Each path below is one point turned by a fixed rotation once a step. After each direction that follows a path, write how fast that rotation turns it, in degrees a step (0 if it stays still).
Each turn is a multiple of 5 degrees from 10 to 175, or 0.
Each row of a path follows its step; steps can be skipped.
path 1
step 0:   0  27 -11   7 -20 -23 -25   5  -2  -6   4   3  -9   2 -12  -4   0  -6  18 -24  26 -10  15 -21 -21   2   2  -2   0  21 -12  11 -12   8  -1   0 -15  34 -13   5 -34  22  11 -17  30  24   5 -18  13 -11  -7 -18 -28  25  -5  26   4  17  23  11 -13   8
step 1:   1   3  14 -18 -11   6  -2  29 -10  18  12  -6  20   0 -22   8 -38   1  -7 -45  45  -4  -7  25   9 -19 -20  -8  27 -12 -12 -10  11  23   5   2  20  -5 -10   6  20 -21   4  13  29   5 -17  -8 -13   7 -10   5   9  -2   3   2   9   0 -16  -9  19   6
step 2:  -9   0  10  16  -6  23  -2 -17  42 -25  11  -7  -9   3 -36 -21   2  28 -10  16  -5  -4   4  14 -35   7  -3  -6   4   3  19 -11 -24 -16   9  -9  20   9 -13  -3  -2   6  20  11  -5   0 -15  18  -9  11  -9  25 -15  18   4  18  10 -13 -21 -30  16 -21
step 3:  -5  12 -28  -3  -5 -26  16 -23   3  -1 -14  15 -19   0 -14   7  20  -4 -21 -29  13 -21  -3 -23  32  -1 -28   5   2   0  16  -5 -17 -27   2  -1  19   3  -1 -21   3  19   0   6  17  11   4   4 -14   7 -22   2  -6  24  -9  27 -29  25  10  16 -27   9
step 4:   3  25   3 -23 -21  13   2  19   0  -1  -2   1   3  -1 -16  38 -20  22  20 -28   7  13  11 -13 -30 -13 -11  19   3 -23 -13   9   5  -2  -4  11  20  38 -16   2  -5  -5 -31  14 -12   3  20 -31   1  26 -10 -28   0  -4  -4   7   8 -15  -2   8   9   3
step 5:  -8  17 -10   8  -9   7 -12  28 -11  -2   4  14 -13 -10 -33 -23   9  10  20   6  13 -10 -33   9 -13 -13   8  -6   4  25  15   7   3  10  -1 -11   8  11 -13  28  10  -9  -5 -26  35   1  -8  16 -10  -5  -9  22 -18  15   0  32  34 -14  12 -18  21   6
step 6: -10  -5  17  -3 -16  -9  -3 -38  -5 -12  11  21  -9  13 -30  -3 -11   4 -31 -12  -2   2   9   6  39  -5  -2  -9  23   1  14  -1   1   5   1 -11  41   0   5   9 -14 -20  31  20  15  12  -9  -9 -17  19  11 -16  11  22  21  15 -12  18 -16  -1  14  -8
step 7: -15   7  -8   7  -8  -4   2  -7  43 -11  -6  10  -3   8  -9  28  -9   0 -12 -10   4  23   4  -4 -46 -13 -31   4 -13   0   4  14   0 -11  21 -23  34 -14  -2   0  20   9  -4   2 -24  -9   3  -8   0  -1 -36 -10 -16   9  -9  12 -37 -22  11  -6   0   1
step 8:   2  15  -2  -8  12  11   2   7  -2  -2  -9   8 -20  -8  -1   5  17  15   0 -19   5  15  -9  11  11  -5   6 -33 -17  10  -8   8  -4 -15  12  12 -11  40 -24 -37   6   2  -7 -18  28   3   3 -13  -6  17  -9  -8 -13  23 -29  37  23   9  24  21  16  21
step 9:  27   0   6  -3 -26  -3 -16  10 -18   3  -3  -3   1   0 -55  19  -3  17   0 -12  16   9   8  28   9   4 -12  19  -2   0  22  -8   8  16  -6  18  16  20 -21  31 -17 -17  -3 -13  10  34 -13  11  -2 -10  -7 -23   9 -26  13   6 -14  14  -6  -1  21 -11
step 10:  -8  10  -1  16 -10   7 -12  -6   3 -35  19  18 -24 -16 -25 -36 -40  -3  14  -3  20 -13  19 -10 -22  -4 -15  -1  -1  20 -17  13  -9  22  14   0  10 -23  18   1   5  11  25   0   5 -12 -16  -2  -2   2 -27  -3  -2  26   6  22  -9 -18 -15  -7  17   5
Directions:
  3   0  -2   6   6  -8  -8   1   5   3  -3  -2  -4   5  -7  -5   5   1   2  -7   3   2  -2  -2  -2   0  -1   0   6   5  -3   1  -1   1   2   3  -6  -2  -5   1  -3  -9 -10   5   1  -1   3  -3   2   3   1   1   4  -2  -4  -9   4  -1   3   5   8   0
90
  8  -7   2   1   1  -2  -1  -5  -3   1   0   2  -8   1  -8  -1   8   4   0   6   0   0   1  -2   6  -4   1   4  -9  -2   4  -9  -5  -2   1   1  -5   1  -2   7  -7  -6   6   3  -1   1   0   3   1  -1   4   1  -2   3   0   2  -4   5   1 -11  -2   3
110
  1  -1   1  -7  -6  -1   0   3 -10   1   1   1   4  -1  -4   5   4   2  -5  -5  -5   3  -5  -3   7   7  -4   0   6   6  -6  -2   3  -3  12  -5   2   1   3  -5  -4  -2   6   3  -1   8   2   3   5  -1   1   2   1  -2   2  -4   3   5   1   3  -3   2
135
path 2
step 0:  -2 -11  21  -5 -15 -15  -7 -16  -9  16 -11  -2 -30 -12 -11  12   6  -2 -16  16  -4   5 -11 -12 -14  15 -11  28  -4  11  -6 -22  12  36   5  19  -8  31 -10  11   3  -7 -16  18 -22  -2   0  -2 -10  34 -12  31 -18  -2  17  18  -2  15  10  -4   0 -17
step 1:  22   4  15 -13  13 -21   1 -12 -27   8  19  43  19   1   3  11  -7 -20  10  -6   0  -7 -21  -7 -24   8  -5   9 -13   8   0   5   6  19 -16  12  -5  -1 -20  32   5 -23   3  29   4  10  26  29  22   5   7   6  17  11  -7   3   7 -10  15   3   9   2
step 2:  22  -5  24  16 -25  11   8  -9  20   3  15  -7 -10  -3  12 -15  22 -27  -5   5   9 -13   8  -6 -24  16 -29 -22  15  -5  18  -9   4  18  13  14  -6   1 -15  14  -7  -1  15   1   7  32  16  13  -4  -9   7  -3  10  23  -5 -17 -13  15 -10  36   6  -3
step 3: -20 -30   7  31 -14  -6  -4  14   8  19  15  -9  16 -15  -7 -12  32  33  16  16   0   8 -12   8   6  10  -6   7 -10  17   2   6  24  22  -3  16  17  -1  -2   4 -23 -23 -23  10  -6  15  -4  10  -8  13   2  -6  20  22 -31   4   1  11  -6   4   4  15
step 4:  11   3   8 -18 -11 -16 -18   0  25   9  -8 -14  22   6   7   3 -23  -2   7   6 -26  -4   1   1 -32 -14 -12  22  12   5 -10   5   0 -15 -22   8  30  -8  18  21 -30  -1 -23 -16   1  -5   1   4   1   7   9   0  36  15 -15   9   3  12  25  26   0 -13
step 5: -17  -3  20   5 -30 -14   1 -20   0 -15  -3  -3   7  -8  31  14  -8 -14  13   8   9 -13  -3  -2  10 -23  -6   6  -6   2  17  20  18 -19 -14  14   6   7  26  -4 -28   1  18  21 -20   0   5  12 -11 -30 -12 -18  -4  11  -2 -29   3  10   8   9 -34 -12
step 6:  25  -6  35  18 -12  -7 -24   5  13   8  18   9  -1  -1  14   2   3   8 -20 -29  -8   7 -10  26  22  -7   0 -11  -1 -16   2  -3   1 -20   2   0  -6  15  13 -15 -18 -21 -31  30   1   0 -21 -32 -23   1   0 -19  11   7   9 -16   6  -2  15  -8   4  -9
step 7:  14  -7  13 -24   0 -12 -17   4  -4  17   3 -13 -16 -11  -7   9 -23  -4  20  15  15  11  18   8   3   9  17 -14 -10   9  13   1   9  -7 -24  -3 -13  32   9  -4 -32   0   6   5  27 -19  13 -43  26  12  17 -18   7   6 -10   6  13  15  -4  -9  -7 -13
step 8:  27  -3   2 -35  -6 -14 -25 -16   4  -9   8   7 -16   0 -12  12  17 -28  -7 -22   9  -5 -12   2   2 -17   9  -5  -9  16 -13  15  48  22   4 -16  -3  -6  10   3 -15   9   1 -18 -22  -8   8 -26  -7  11  -8  11  -8  10   9  -4  -2   3 -12  -3 -34   9
step 9:   6 -17  21 -15   4 -11 -15   5  -2   0  17   9  16 -10 -17  40  -7 -19 -23 -12   2  12  -9 -13   1 -18   2 -16 -10 -19   4   5 -30  24   9  10  16  29 -14  14  -3 -13   7  -1   2   8  -4  -2 -12  20  -1 -27 -30  15  -7   6   9 -21 -15   7 -16  28
step 10:  36   0  25  15 -10   7  12   0   7 -10   8  15 -16   0 -11   5  13   2  15  -1 -28  18  -9 -23   6 -25  12  -5  25  17  10 -17   4   6  -5 -11  17  25  -9  20  -5   7  34   4  21   1  -3 -10  16   1   9  -3  17  -2 -28  10 -26 -20 -14  -4   0  14
Directions:
  0  -6   1   3  -5   3   0   2  -6  -3  -5   8  -4  -4   6   1   6   4   5   2  -2  -5  -2  -2   6  -6   3   3  -1   1  -3   4  10   4   0   1  -5  -6   1  -5   4   0  -3   2 -11   0  -2  -2   3   1   5   5   5   2  -3   0  -2  -9  -3  -7  -1   1
145
 4 -3 -2 -2 -1  3  6 -9  0 -3 -1 -1 -2  7 -2  1  1  0 -9 -2 -1 -5  0 -7  1 -5 -1 -2  0  3 -3 -1 -2 -2 -1 -6 -3  0  3 -6 -9 -2 -1  3 -2 -3 -1 -3  5 -3  3 -6 -9 -5 -6 13  4  0 -5 -3  3  8
25
-3 -1 -2  0 -3 -1  4 -2 -5 -6 -3  1 -6  4 -6  0 -7 -2  2 -1 -1 -2  3 -1  3 -3 -2 -1  7  3 -3 -7  5 -7 -7  4 -6 -1 -5  5  3  3 -1 -4  6 -6  7 -3  6 -1  3 -5  6  5 -3 -5  2 -6  5  9  0  4
125
 3 -4  2  0  1  0 -2 -6 -2 -6  2  4  5  2 10 -6 -2  1 -1  2  4  1 -3 -1  0 -7  3 -1  1  7  4 -4 -8  2  4 -1  0  8 -9  1 -4  0 -2  4 -1  1 -4  1  5 -7 -1 -3 -2 -1  6 -7 -8 -9  5  1  5 -4
85
 -2   5  -4  -6  -1   5   0   6  -7   4   2   9  -2   2   0  -1   4   0   2  -4   3   2   1   2   1   0  -3  -2   0   4   4  -1  -3   4   0   5   0  -2 -10   5  -7   1   3  -9  -6   7  -4  -7  -4  -6  -2  -1   1   6  -5   8   7   1  -3   3  -1  -2
55
 2 -5 -1 -2 -2  4  7 -3  1  2  2  8  3  1  2 -4  2  5 -2 11  4 -2  1  1 -7  6 -8  0  2 -2  1 -3  7  0 -5  2  2 -7  0  4  4  2 -5 10 -5  1  2  2 -1  1 -4 -5 -4  1  2  4  4  5  5  5  6 -7
20
 4  3  2  3 -2  0  7  3 -1 -5  6  7  2 -3  2  4  3 -9  0  4 -3 -5  4 -1  8  1  0  1 -2 -7 -4 -6 -5 -2  1 -3  2  3  4 -3  7 -6  1  2  6  8  2 -2 -6 -8  0 -8  1  7  0  0 -4  2 -4 -1  2  1
95
path 3
step 0: -22  12 -16  -6  11 -32   5   9  15  -6  32  -5  21  12 -21  -9  20  43 -15  -6 -24  -5  19 -18  -2  -7 -11  18  10 -17  20   0   3 -25  21  -3  18  -3   6   8  -5   0   5   7  25 -33  13  13  -7 -19   6  29  15  12  31  11  -4  -1  -1   1 -12  16
step 1:  -1   6  -7  17  -7  15 -10  36  16 -20  19 -16 -23  13   6 -12  25  10  13 -10 -27   5 -39  -8  20 -19 -28   8  21  -3  -7  10  -1 -21 -21  15  -1  26   4  -3  20   7   6 -19   8   7  25   2 -39  11  -1  23   8  -8  10 -14  -2   5   7  21  18   3
step 2:   4 -12 -16 -18  18 -13  25  29   7  15  10 -32  -8 -25 -10   7 -14   2  11   1 -26  13  -6   0 -15  14  -4  11   5  44  -6   1  -6   6 -13   9  26  34  -4 -15  -4   2  22  11  -7  32  17   8  -9  18  24 -11 -10  21  -8  -7  26   5  -1  -7  20 -25
step 3: -13  17  -3 -16   7   7   6 -31   3  18 -10  -8  -6 -18   4 -10  -6  23  11  29 -23  37 -21  20 -22  37 -26  16 -30   0   5   2 -13  -3   1  -8 -13  10 -23  29   7 -13 -15  20 -10 -17 -12  -1  -4   3  10  11  -4  41  -4  -6  10  13   6   7  -4   0
step 4:  -1   9   1  -8  -1  19  -6   2   9 -24   9  -1   1 -17 -12  21  31 -13 -14  17   5  -8  -4  -4 -45  -3 -14  17 -26 -24  -3  11 -14  15  31  13 -16   6 -10  13  26  -2   1  20 -11  -2  42  -5 -10  -1  27  16   0 -11  -2  17  -7 -12  -2   8 -41   6
step 5:   0  19  14 -13 -23  10   4  22   9  -9  -7  -4   1 -18   1  16  17   4 -34   4  27  -3   6 -17  40 -23 -32   7  35  17   9   2  -3   5  21  14  -5  15  -3  17 -12  20   9  16   2  -8  28 -13  -6 -10   5  -4  11  36 -12  -7   4  -3 -36   4  -6   5
step 6: -15   6 -22 -31   9  -6   1 -13  10  20  31 -25  23  18 -12 -18  -1  15  10 -18   1  -4  18 -25  12 -39  -6  10  -3  13  12  45   5   7  -6 -13   3  19 -11  11  -7   4  -4 -30  -7  -4   5  14 -14  15  -4  10  -6  35  -8 -14   1 -20 -15   4   2  13
step 7:  -1  13  -6  11  38   2   3  15  -5  17  14  15 -36  16 -14 -20  -6  15  20  -4 -20  -6 -30  24   0 -24  11   3 -10  -5  30  14  -4 -18  23  19   3  -5 -29 -12  -8  -4   9   6   0   8  20   5 -17  26  -1  32  30  20   0 -19   7  -8   8   0  -1  -5
step 8: -14 -14   8  12  27  -7  16  22  15  -6  -2 -24   6   5   2  21  -3  27 -15  16 -41  -9  -4   1 -28  25 -13  16  25  15  28  -5   1 -12  -4   4  26  -5 -18  24  -5   7   9  11  12   9   6 -10   5  -1  39  27  19 -19  -1  -7  -8  -9  -4  24   6  -8
step 9:  -4  -2   1 -27  -7  22 -12   4  27  -7  -4 -21 -29 -11   1   7  39   1   3  -1 -40  13 -25  16   9  12 -32  18 -12  27 -17 -15  -9 -19  -6 -19  -2  -1  -4  12   9 -15  -5 -16  -8  -4   5   0 -16 -18  19  -8 -20   9   2   2 -19 -23 -32   5  17   5
step 10: -11  13 -33 -22   0   6 -10  20  -2   0  11  -7   2 -15  -8  34  11 -28   4 -14   0   9   8 -16 -27  21 -37 -12 -25   6  -5   3 -13   2  15   4   3  24  -5 -25   9  -8   5  23   4 -11  18  37   7  18  -5  -7   1  37  16 -15  10 -19 -14 -11 -13 -11
Directions:
 1 -1 -4 -5  3  2  5 -2 -5 10 -2  3  4  3  6  2 -5  6  4  6  8 -4 -5  4 -5 -1  1 -3 -6  3  2 -1 -5 -9 -2  1 -1  3 -2 -5 -4  8  2 -5 -7  1 -2  5 -2 -3  2  5 -1  0 -5 -1  8  0  4  0 -3 -4
85
 -4 -10  -2  -3   0  -2  -1  -1   0   1   0   5   4  -2   9  -5  -2  -9   6   1  -3  -4  -2   1  -3  -4   5  -8   8   0  -4  -3  -1   3   6   1  -1  -5   2   0   5   6  -2   1  -5  -3  -7   0   1   3   0  -3   4  -3   4   3  -2  10  -5  -3   4   7
0
 -4  -4   4   0   4  -2  -1  -3   1   2   0   4  -3   8   0   3  -2  -1   0  -3   3  -1   3   3   1  -5   1   0   5   1   8   1   0   2   2  -4  -5 -12   0   0  -8   0   1  -6  -3  -2   3  -1   1   3   5   3   5  -1  -1  -9  -8 -13  -8  -2   1  -2
40
  0   2 -13  -6   2  -7  -7   2   3   1  -4  -1   3  -5  -1  -8  -1   4   6   3   6  -1   3   3  -2  -1  -1   6  -1  -4   2   4   4  -6   6  -6  -4   0  -5  -2   1  -9  -6  -1   1  -3  -3   0   1  -6   1  -7  -4   1   4  -3  -2  -2  -2  -5   7  -2
110
  9  -4   2  -4   2   1   2   1  -2   0   0   2   5   0   6   5   8   4  -2  -5   4   0   4  -2   7  -2  -4  -3   4  -1   4  11  -6   1   1 -10  -4  -2  -1  -6   4   1   4   1   9  -6   0   1  -6   5  -1   3   0   1   4   6   1   2   5  -8   0   0
65
path 4
step 0:  13 -14  -5  -9  -6  10  31  12  -4  -9   8  -2 -24  -2 -41 -10 -11  -3   3   7   0  38   7 -22   3  43  -9  -8  12   2  15 -32 -12   7 -11  16   6 -19   1  17 -26 -12  17  16  12 -11   0   5 -19  21  -9  -8   7  -6 -18   4 -20   6  -6 -16  12   0
step 1:  10 -19  -4  -8  -8 -18   8  -7  18 -27   1  34  -1  10 -49 -23   4  10  -1  10 -14  15   6 -11  -5   2   3 -34  -6 -12  12   6  -9 -10  19   0  12   4   5  -1  10   9  11   2  11 -34 -13 -11  10  -7 -13  33  24   6 -14  17   4  21   5 -21  11  -7
step 2:   5  -4  18  19  27 -25  33  -6   9 -14 -17   4 -17  -6 -25  -7  -6  28  -1  -1  -6   5   6 -14 -16 -16  31 -22  31 -13   5 -10  -4 -22   9   4 -12  -1 -34   2 -24  20   3  -8   4 -15  -9 -15   1  -1   2 -17  -1  -6 -18   7   9  -2   8 -14 -14  33
step 3:  -9  20  -5   5  21   5   3 -20 -13 -30  -5  -1 -19 -13 -30  -4  38  -1  17 -15 -10   0  -5  -9 -19   1  30   7  26   1 -12 -10 -16 -19  -4  16   5  -2  -3 -22  24  -8 -12  11   9   9  -4 -31 -24  -2  -5  13  10   8 -16 -30  10   1  14 -23   1   8
step 4:  -5  21   7  11   6   1  -5 -22   4 -16  13  28  -8  -5   0  -8  -8  10 -25  -4  24   6 -16   6 -15   3   9  25  25  12   0 -11 -27   1  -3  22  -1  10  36 -17 -16   9 -15 -10 -31 -14 -20  -8 -22  -8 -11  -6 -14  11 -14  12  17  21  32 -14  -9   5
step 5: -16   6  -8  33  19  12 -14   4  12  -3   2  15  12  -1  22   5  25   5  -3   5   3  19 -45  13 -19 -28  33  -1  12  -5  28 -22   7 -11  -6   2  22  -1  19 -15 -22 -20  -1   3   9  10  -6   1  -4  14  -3  -5  26  11 -18  18   3  20   7   7 -12 -14
step 6:  -2  -7  12  16  -9 -10 -22   0  16   7  33 -10  11  22   5 -13   7 -41   9  13  16   5  -4 -33  -3 -16  20   7  19 -15   7 -17  23   3   2 -11  -2  -2  20 -10 -31 -26 -33   9   1  10   1 -24  -6  -3  10  -2  -7 -17   9   0   8  20  25  -6  -7  11
step 7: -30 -19   1  18  -7   3  -8  15  -1 -10  11   9 -19 -14  13  -4 -15 -40 -16   2  18  16 -21 -16  17 -21   5   8 -22 -20 -19 -16   2 -12  -5  -9   3 -21  -5   2  -4 -15  -1  30 -29  11 -35 -34  -2  -5  -8  -3   7  -8 -11   5   2   6 -11   7  22  -4
step 8: -25  12  16 -12 -13 -15  -2  14 -15  -7   8  31  19  -7   2  -8  19 -35 -17   1  -9  23   4   5 -10  -6  -5   2 -17 -12  16 -17  16  -7 -23 -22  -7  18  -4  14  -8   1 -26  13  12 -29 -25  -7   9  11 -15 -10 -24   1  -6  -2 -17  13 -12  18  16  28
step 9:  16 -21  -2 -20  -2  11  11  28 -26  -8   6  23   3  -3  -5 -11  18 -13 -21  14 -24 -15  -9   1   1 -19 -15   6  15 -14  -4   1  21   8 -21   8  12  -3 -11 -20 -12 -14  14   1   5 -11 -32 -28  48   2  24 -19 -21 -11 -13  -7  -4  -5   4   3  -1   2
step 10:  12   7 -26  25 -20  15  -3  30   7  -2   2   2  -6   6  13   3  12 -26  -5  -7  -9  -9   6   5   7  -8   5 -14  21   2 -15  -1   8 -12 -30  21  13   3 -30  27  15  26 -23  -6  11 -24 -39  -6  27  -6  -7   5 -22   9  17 -11   4  -6  12 -26  -3  -2
Directions:
 -1   0   9  -1  -1   8   2   1  -2  -2   5   1  -1   9  -7 -10   2   2   0   3  -1   0   0  -1  -5   1  -7  -1  -2   4  -2  -3   4   3  -3  -1   0  -6   6   2   5   1   2   6  -2   4   3  -7   1   4   1   5  -2  -2   3  -6   5  -5   3   3 -13  -2
125
 -2  -6   4  -2   2  -1   1   2  -3   0   5   3   5  -5   3  -2   4   2  -6  -1  -6  -5   7  -1   0   4  11  -4   1  -2   1  -1  -1   2  -1  12   1 -10   1   2   3   5  -6  -7  -4  -2   7   2  -3  -5  -5  -4   5  -1   0  -5   5   1  -3   3   0  -4
40
 3 -6  1  4  4  1 -6 -2 -3 -2 -6  3 -1  2 -2 -3  6  3  1 -3  0 -1  0  1  3 -4  1  2 -3 -5 -7  2 -2  0  2  1  8  6  6 -2  8 -5  6  2  5  3 -3 -5  5 -2  2 -2 12  1 -3 -3  2  0 -7  7  6 -7
175
 -1   4   0  -3   3  -2   4   3   6   2   7  -2  -1   2   0   1   9   1   4  -3   4  -3   2   5   2  -2  -1  -6   2   7  -9   0  -5 -14  -3   3  -4   2   4  -4  -3  -4   3  -7   0   3   2   2   1  -2  -2  -1  -3   9  -4   2   5  -2   6   4   0  -2
45
